Here is a table of points, one per row:
np.array([0.534, 1.004, -0.341, -0.144, 1.305, 1.960, 1.334, -1.781,
          1.297, 2.320, -0.461, 1.298, 0.354, -1.680, 0.624, -0.047,
          -0.923, 0.800, -0.559, 0.705, -0.919, 1.141, 0.490, -0.326])
np.array([-1.599, -1.307, 1.798, -2.163, 0.786, 0.026, 1.537, -1.533,
          -1.461, -0.893, 2.917, 0.998, -1.192, 0.623, 0.325, 1.858,
          0.800, -0.965, -0.950, 0.593, 0.856, -1.124, -1.726, 1.744])
np.array([-0.110, -1.653, -0.119, -0.901, -1.017, 0.019, -0.943, 0.041,
          0.315, 1.731, -0.667, -1.163, -1.756, -0.068, 0.858, -0.626,
          0.948, -0.482, -1.146, -1.079, -1.321, 0.584, 0.675, 1.603])
np.array([-0.995, 0.743, 0.345, -0.384, -0.936, 0.668, -0.127, 1.686,
          0.388, 0.191, -0.276, 0.946, 1.188, -0.125, 0.986, -0.419,
          -1.103, -0.109, 0.785, 0.308, -1.157, 0.483, 0.073, -0.723])
np.array([-0.449, 0.456, -0.591, -0.293, -0.164, -0.440, 1.417, 0.303,
          1.397, -1.452, -0.171, -0.693, -2.858, -0.857, -0.645, -1.339,
          -0.392, 0.704, -0.786, 0.555, 1.010, 0.523, -0.069, -0.721])
np.array([-0.200, 1.040, -1.150, -0.635, -0.017, 0.331, -0.148, -0.449,
          0.042, 1.524, -0.257, 0.867, -0.607, -0.035, 1.055, -0.157,
          -1.078, 0.277, 1.486, -0.876, -0.852, 0.292, 0.297, -0.722])
np.array([-1.063, -1.412, 1.695, 1.724, 1.442, -0.990, 0.587, -1.053,
          1.578, -0.657, -0.552, -1.174, 0.070, 0.127, -0.182, 1.612,
          0.317, -0.222, 1.932, -1.316, 0.197, -0.072, 1.587, -0.223])
np.array([-1.354, 1.396, -0.238, -0.813, -0.097, 0.787, -0.578, 0.102,
          1.505, -0.441, -0.227, 1.289, 1.520, -1.275, 0.622, -1.090,
          -0.209, 1.435, 1.670, 0.856, -1.165, -0.244, -0.208, 0.588])
np.array([-0.613, 1.406, -0.745, -1.092, -0.442, 0.382, -0.343, 1.114,
          1.259, -0.149, -0.073, 1.083, 0.626, -0.329, 0.806, -0.284,
          -0.550, 0.080, 1.085, 1.406, -1.246, 0.305, -0.256, -1.096])
np.array([0.383, -1.521, 1.026, 0.199, -0.720, -0.962, 1.362, -1.223,
          0.153, -0.778, -1.033, -1.150, 0.032, -0.464, -1.376, 2.113,
          -0.027, -0.005, 0.440, -0.310, -1.053, 0.302, 0.156, -0.600])
np.array([0.133, -1.635, -0.051, -1.051, 1.106, 0.185, -0.503, 0.169,
          -0.353, -1.211, -0.545, 1.675, 0.809, 0.639, 0.181, -1.390,
          -2.056, 0.027, -1.390, -1.744, 0.258, 0.942, 0.544, 0.159])
np.array([-0.105, 0.683, -0.420, -0.651, -0.042, 0.934, -0.707, 0.302,
          -1.964, 0.979, -0.440, 0.757, -1.495, 1.114, 0.457, -0.471,
          1.558, -0.192, 1.169, -1.812, 0.019, 0.292, 0.897, 0.298])
np.array([-0.344, 0.805, -0.199, -1.341, 0.186, -0.009, -1.412, 1.457,
          -1.281, 0.835, 0.801, -0.099, 1.038, 0.893, -0.001, -0.622,
          -0.665, 0.422, 1.012, 1.004, -0.763, 1.138, 0.319, -0.458])
np.array([1.460, 2.078, 1.762, 1.908, -0.901, -1.297, -0.576, -1.641,
          -0.048, -1.217, 0.987, 0.628, -1.652, 0.849, -0.218, 1.290,
          -1.139, -1.415, 1.654, -1.691, 0.539, 1.108, 0.483, 0.976])
np.array([-0.697, 0.260, -0.647, -0.590, -0.574, -0.713, 1.226, -1.085,
          1.100, -0.139, 0.426, -1.440, 1.570, -1.087, -2.105, -0.264,
          0.432, -0.486, -0.566, 0.525, 1.360, -0.113, 1.004, -0.188])
np.array([-0.585, -0.015, -0.775, 0.831, -1.009, 0.486, 1.636, 0.997,
          1.159, -0.807, 0.469, -0.672, -2.054, -1.002, -1.544, -1.094,
          -0.856, 1.167, -0.382, -0.296, 2.083, 0.076, -0.378, -0.372])
np.array([-0.469, 0.637, -0.167, 0.166, -0.822, -0.455, -0.590, 0.107,
          -1.488, -1.071, -1.173, 0.376, 0.485, 1.277, -0.368, 0.345,
          -0.352, 1.582, -1.623, 0.720, 0.509, -0.945, 0.235, 0.069])
np.array([-0.791, 0.256, -0.151, 1.037, -0.848, 0.087, -1.522, 0.469,
          -1.493, -0.803, -0.414, 0.301, 0.588, -0.032, 0.517, 0.994,
          -1.221, 0.512, -1.290, 1.247, 0.082, -1.205, 0.347, -0.043])
np.array([-0.748, -1.716, -0.564, 1.159, 0.383, 0.520, -0.980, -0.128,
          1.764, -0.473, 0.486, 0.300, 0.959, 2.361, -1.220, -1.236,
          0.746, -0.385, -1.341, 0.671, -1.165, 1.084, -0.144, -1.250])
np.array([-0.324, 0.886, -0.341, -0.479, 0.586, 0.628, 0.188, 1.092,
          -1.458, 0.985, -0.270, -2.020, -0.845, 0.034, 0.224, -0.653,
          1.399, 0.066, 0.282, -1.286, -1.193, 1.225, 0.554, 0.319])
np.array([1.000, 0.168, 0.081, 1.939, 0.634, -1.170, 0.240, 0.945,
          -0.254, 1.759, 1.410, 1.051, -0.660, -0.279, 0.249, -1.394,
          1.487, -1.433, -0.794, -0.004, -1.486, -2.441, -1.805, 1.427])
np.array([0.773, 0.581, -0.334, -0.425, 0.694, 1.099, -0.287, 1.324,
          -1.842, 1.502, 0.448, -0.185, -0.649, -0.104, -0.649, -0.015,
          1.175, 0.879, 0.971, -1.073, -0.846, 0.763, 0.457, -0.215])
np.array([-0.833, -1.727, 0.383, 0.875, -0.516, -0.709, 0.814, -0.714,
          0.805, -0.152, -0.341, -1.622, 1.568, -0.030, -0.211, 1.513,
          -0.229, 0.041, 0.568, -0.049, 0.255, -0.100, 0.437, -0.408])
np.array([-0.046, 0.236, 0.791, 0.365, 0.061, -1.144, -1.355, 0.971,
          -1.535, -0.877, -0.795, 1.203, 0.697, -0.665, -0.018, 1.767,
          0.035, 0.503, -1.404, 1.040, -0.213, -1.035, 0.514, -1.082])
np.array([2.617, 1.017, 2.499, -1.052, 1.670, 1.700, -1.244, -1.501,
          0.814, 1.455, -0.824, -1.389, 0.209, 0.811, 0.066, -0.228,
          -0.453, 0.347, 1.308, 0.663, 1.107, -2.433, -2.640, -1.067])
np.array([0.081, -1.018, -0.715, 0.237, -0.914, -0.947, -1.070, 0.614,
          1.390, 1.691, -0.547, 0.742, -0.838, -0.129, 0.345, -0.305,
          1.274, -1.231, -1.706, -1.953, -0.504, -0.548, -2.222, 0.883])
np.array([0.817, 1.474, 1.175, 1.713, 1.995, -0.827, -0.204, 0.692,
          1.130, -0.598, 1.596, 0.328, -0.622, 0.435, 0.490, 2.141,
          -0.095, -1.063, -0.848, 0.568, 1.669, 1.338, -1.119, 2.446])
np.array([-0.422, 0.831, -0.086, -0.067, -0.965, -0.034, 1.388, -0.696,
          -1.013, -0.701, -0.287, -1.234, 1.329, 0.745, -0.633, -0.499,
          -0.472, -0.226, -1.292, 0.775, 0.576, -0.815, 0.424, -0.445])
np.array([2.095, -1.479, 0.878, -0.106, -0.314, -0.028, -1.508, -0.540,
          1.130, -1.159, 1.677, 0.260, 0.910, -2.144, 1.499, 0.019,
          1.581, 0.467, -1.568, -0.607, 1.488, 0.377, 1.081, -1.453])
np.array([0.011, 0.373, -1.246, -0.332, -0.155, 0.010, 1.259, -0.693,
          -1.386, -1.254, 0.498, -1.668, 1.023, 0.295, -0.623, 0.761,
          -0.597, 0.468, -1.218, 0.434, -0.579, -0.734, -0.133, -0.652])
np.array([-0.028, 0.109, -0.790, -0.716, -0.544, 0.736, 0.004, 0.803,
          -0.935, 1.718, -0.523, 1.233, -0.676, 0.492, 0.434, -0.375,
          -0.838, -0.425, 1.263, -0.569, 0.080, 0.383, 1.073, -0.273])
np.array([-0.775, -1.991, -0.583, 2.307, 1.091, -1.053, -0.023, -0.880,
          -1.586, -0.704, -1.032, 0.313, 0.139, -1.002, 0.334, -1.342,
          -0.190, -0.623, 2.209, 1.449, 1.977, 1.239, -2.118, -0.676])
np.array([2.344, -1.572, -1.657, -0.699, -0.486, 1.618, -0.637, 1.318,
          0.721, -0.762, -0.733, 0.169, -0.135, 0.071, 0.291, -0.062,
          1.872, -1.047, 1.829, 0.012, -0.269, -1.707, 0.435, 2.555])
np.array([0.299, 0.610, -0.524, -0.529, -0.458, -1.395, 1.766, -0.588,
          0.150, -0.394, -0.077, -1.307, 0.925, 0.542, -0.569, -0.497,
          -0.179, 0.534, -0.799, 1.136, 0.668, -0.081, 0.739, -0.073])
Along one direction, these points spread out more than along any other. Take the direction at right angles to it along which they spread out most. Go by this last direction. For each point below, how far along it does it lie, from 0 to 99? The average is 50, and the first point in the table lies past the average. One standard deviation of the points above along it is 16.
np.array([-0.200, 1.040, -1.150, -0.635, -0.017, 0.331, -0.148, -0.449,
          0.042, 1.524, -0.257, 0.867, -0.607, -0.035, 1.055, -0.157,
          -1.078, 0.277, 1.486, -0.876, -0.852, 0.292, 0.297, -0.722]) 58
np.array([0.081, -1.018, -0.715, 0.237, -0.914, -0.947, -1.070, 0.614,
          1.390, 1.691, -0.547, 0.742, -0.838, -0.129, 0.345, -0.305,
          1.274, -1.231, -1.706, -1.953, -0.504, -0.548, -2.222, 0.883]) 24
np.array([0.773, 0.581, -0.334, -0.425, 0.694, 1.099, -0.287, 1.324,
          -1.842, 1.502, 0.448, -0.185, -0.649, -0.104, -0.649, -0.015,
          1.175, 0.879, 0.971, -1.073, -0.846, 0.763, 0.457, -0.215]) 48
np.array([-0.105, 0.683, -0.420, -0.651, -0.042, 0.934, -0.707, 0.302,
          -1.964, 0.979, -0.440, 0.757, -1.495, 1.114, 0.457, -0.471,
          1.558, -0.192, 1.169, -1.812, 0.019, 0.292, 0.897, 0.298]) 40
np.array([-0.585, -0.015, -0.775, 0.831, -1.009, 0.486, 1.636, 0.997,
          1.159, -0.807, 0.469, -0.672, -2.054, -1.002, -1.544, -1.094,
          -0.856, 1.167, -0.382, -0.296, 2.083, 0.076, -0.378, -0.372]) 56
np.array([1.460, 2.078, 1.762, 1.908, -0.901, -1.297, -0.576, -1.641,
          -0.048, -1.217, 0.987, 0.628, -1.652, 0.849, -0.218, 1.290,
          -1.139, -1.415, 1.654, -1.691, 0.539, 1.108, 0.483, 0.976]) 23
np.array([-0.046, 0.236, 0.791, 0.365, 0.061, -1.144, -1.355, 0.971,
          -1.535, -0.877, -0.795, 1.203, 0.697, -0.665, -0.018, 1.767,
          0.035, 0.503, -1.404, 1.040, -0.213, -1.035, 0.514, -1.082]) 57
np.array([2.095, -1.479, 0.878, -0.106, -0.314, -0.028, -1.508, -0.540,
          1.130, -1.159, 1.677, 0.260, 0.910, -2.144, 1.499, 0.019,
          1.581, 0.467, -1.568, -0.607, 1.488, 0.377, 1.081, -1.453]) 42
np.array([-0.833, -1.727, 0.383, 0.875, -0.516, -0.709, 0.814, -0.714,
          0.805, -0.152, -0.341, -1.622, 1.568, -0.030, -0.211, 1.513,
          -0.229, 0.041, 0.568, -0.049, 0.255, -0.100, 0.437, -0.408]) 54
np.array([0.011, 0.373, -1.246, -0.332, -0.155, 0.010, 1.259, -0.693,
          -1.386, -1.254, 0.498, -1.668, 1.023, 0.295, -0.623, 0.761,
          -0.597, 0.468, -1.218, 0.434, -0.579, -0.734, -0.133, -0.652]) 66
np.array([1.000, 0.168, 0.081, 1.939, 0.634, -1.170, 0.240, 0.945,
          -0.254, 1.759, 1.410, 1.051, -0.660, -0.279, 0.249, -1.394,
          1.487, -1.433, -0.794, -0.004, -1.486, -2.441, -1.805, 1.427]) 18
np.array([-1.354, 1.396, -0.238, -0.813, -0.097, 0.787, -0.578, 0.102,
          1.505, -0.441, -0.227, 1.289, 1.520, -1.275, 0.622, -1.090,
          -0.209, 1.435, 1.670, 0.856, -1.165, -0.244, -0.208, 0.588]) 71
